One turn sends every row of this set to another row. A few are shown first. Where does it send the rows asked after them?
supo: -.21; .06; -.29; .07; .24; .22; .13; -.24; -.04; .21; .03; .09; .09; -.11; -.08; -.26; -.07; .00; .12; .22; -.18
Tupib: -.19; -.10; -.29; .03; .13; .23; .08; -.33; -.05; .12; -.05; .09; -.01; -.12; -.31; -.14; .09; .02; .22; .18; -.05
mezup: -.24; -.06; -.24; .02; -.03; .09; -.04; -.31; -.14; .20; .06; .09; -.06; -.13; -.44; .04; -.01; .05; .30; .28; .13
runi: -.30; .13; -.20; .06; -.02; -.01; -.07; -.20; -.19; .33; .19; .09; .01; -.13; -.27; .03; -.25; .04; .24; .38; .12
ter: -.03; -.13; -.24; .23; .26; .21; .06; -.19; -.01; .08; .01; -.02; .16; -.02; -.42; -.14; .13; .19; .25; .09; -.04
pidup: -.07; .18; -.24; .15; .29; .27; .14; -.19; .08; .22; .09; -.10; .21; -.15; -.07; -.24; -.10; .03; .14; .17; -.11
kadur: .04; -.20; -.31; .11; .25; .18; .25; -.27; -.03; .04; .01; .04; .05; -.11; -.32; .03; -.01; .09; .22; .23; -.01
gonuk: -.09; -.01; -.21; .08; .00; .15; -.04; -.30; -.01; .18; .07; -.10; .02; -.17; -.51; .08; .03; .09; .35; .20; .22
naze: -.15; .11; -.14; .25; .07; -.07; -.12; -.06; -.18; .31; .26; -.01; .15; -.04; -.41; .07; -.23; .21; .28; .32; .16
voz: -.14; .21; -.16; .29; .25; .01; -.01; .00; -.12; .33; .27; -.01; .26; -.03; -.14; -.13; -.29; .17; .15; .29; -.05
gobim: .03; -.03; -.29; .15; .35; .18; .30; -.19; -.01; .13; .09; .04; .14; -.11; -.08; -.08; -.17; .06; .11; .27; -.13
mazat: -.03; -.02; -.26; .10; .19; .30; .10; -.30; .09; .11; -.02; -.10; .10; -.16; -.34; -.13; .12; .06; .25; .10; .01
telav: -.11; .02; .05; -.04; .22; .17; -.01; .10; .02; .09; .10; -.27; .13; -.10; -.47; -.10; -.26; .14; .19; .23; -.09
Figo: -.15; .32; -.18; .16; .16; .09; .02; -.12; -.02; .36; .26; -.10; .19; -.16; -.08; -.10; -.31; .04; .16; .31; .03
dumed: -.05; .11; -.24; .17; .25; .02; .21; -.11; -.10; .25; .23; .05; .15; -.12; -.05; .02; -.38; .08; .13; .40; -.03
sufu: -.12; .02; .05; -.04; .20; .15; -.02; .10; .02; .11; .10; -.27; .13; -.09; -.47; -.09; -.27; .14; .19; .25; -.07
surez: -.08; -.09; -.19; .22; .08; .05; -.07; -.18; -.12; .16; .11; -.01; .09; -.04; -.57; .06; .03; .22; .34; .19; .16
zut: -.15; .21; -.16; .12; -.02; .01; -.09; -.18; -.09; .34; .24; -.09; .08; -.17; -.35; .10; -.24; .09; .30; .33; .24
Nok: -.28; .20; -.23; .08; .14; .07; .04; -.16; -.12; .34; .18; .10; .10; -.12; -.05; -.15; -.28; .00; .12; .35; -.07
beg: -.11; .00; .04; -.04; .21; .16; -.02; .09; .01; .09; .09; -.27; .12; -.09; -.49; -.09; -.24; .14; .20; .24; -.07
sulad: -.06; .06; -.22; .28; .37; .19; .11; -.08; -.01; .18; .11; -.01; .27; -.02; -.16; -.26; -.07; .16; .13; .16; -.18
Nesa: -.01; -.16; -.26; .11; .09; .04; .13; -.26; -.12; .12; .10; .05; .00; -.13; -.44; .20; -.11; .12; .30; .33; .16
redi: -.11; .00; .04; -.04; .22; .17; -.02; .10; .02; .10; .08; -.27; .13; -.09; -.48; -.10; -.25; .14; .19; .23; -.08
Bik: -.12; .02; .05; -.04; .21; .16; -.03; .10; .01; .10; .10; -.27; .12; -.09; -.49; -.08; -.26; .14; .20; .24; -.06
bek: -.06; .03; -.21; .14; .09; -.06; .10; -.16; -.17; .25; .24; .05; .06; -.12; -.28; .20; -.33; .11; .24; .43; .15

supo turns into Nok
voz turns into naze
And these:
zut turns into gonuk
Nesa turns into kadur

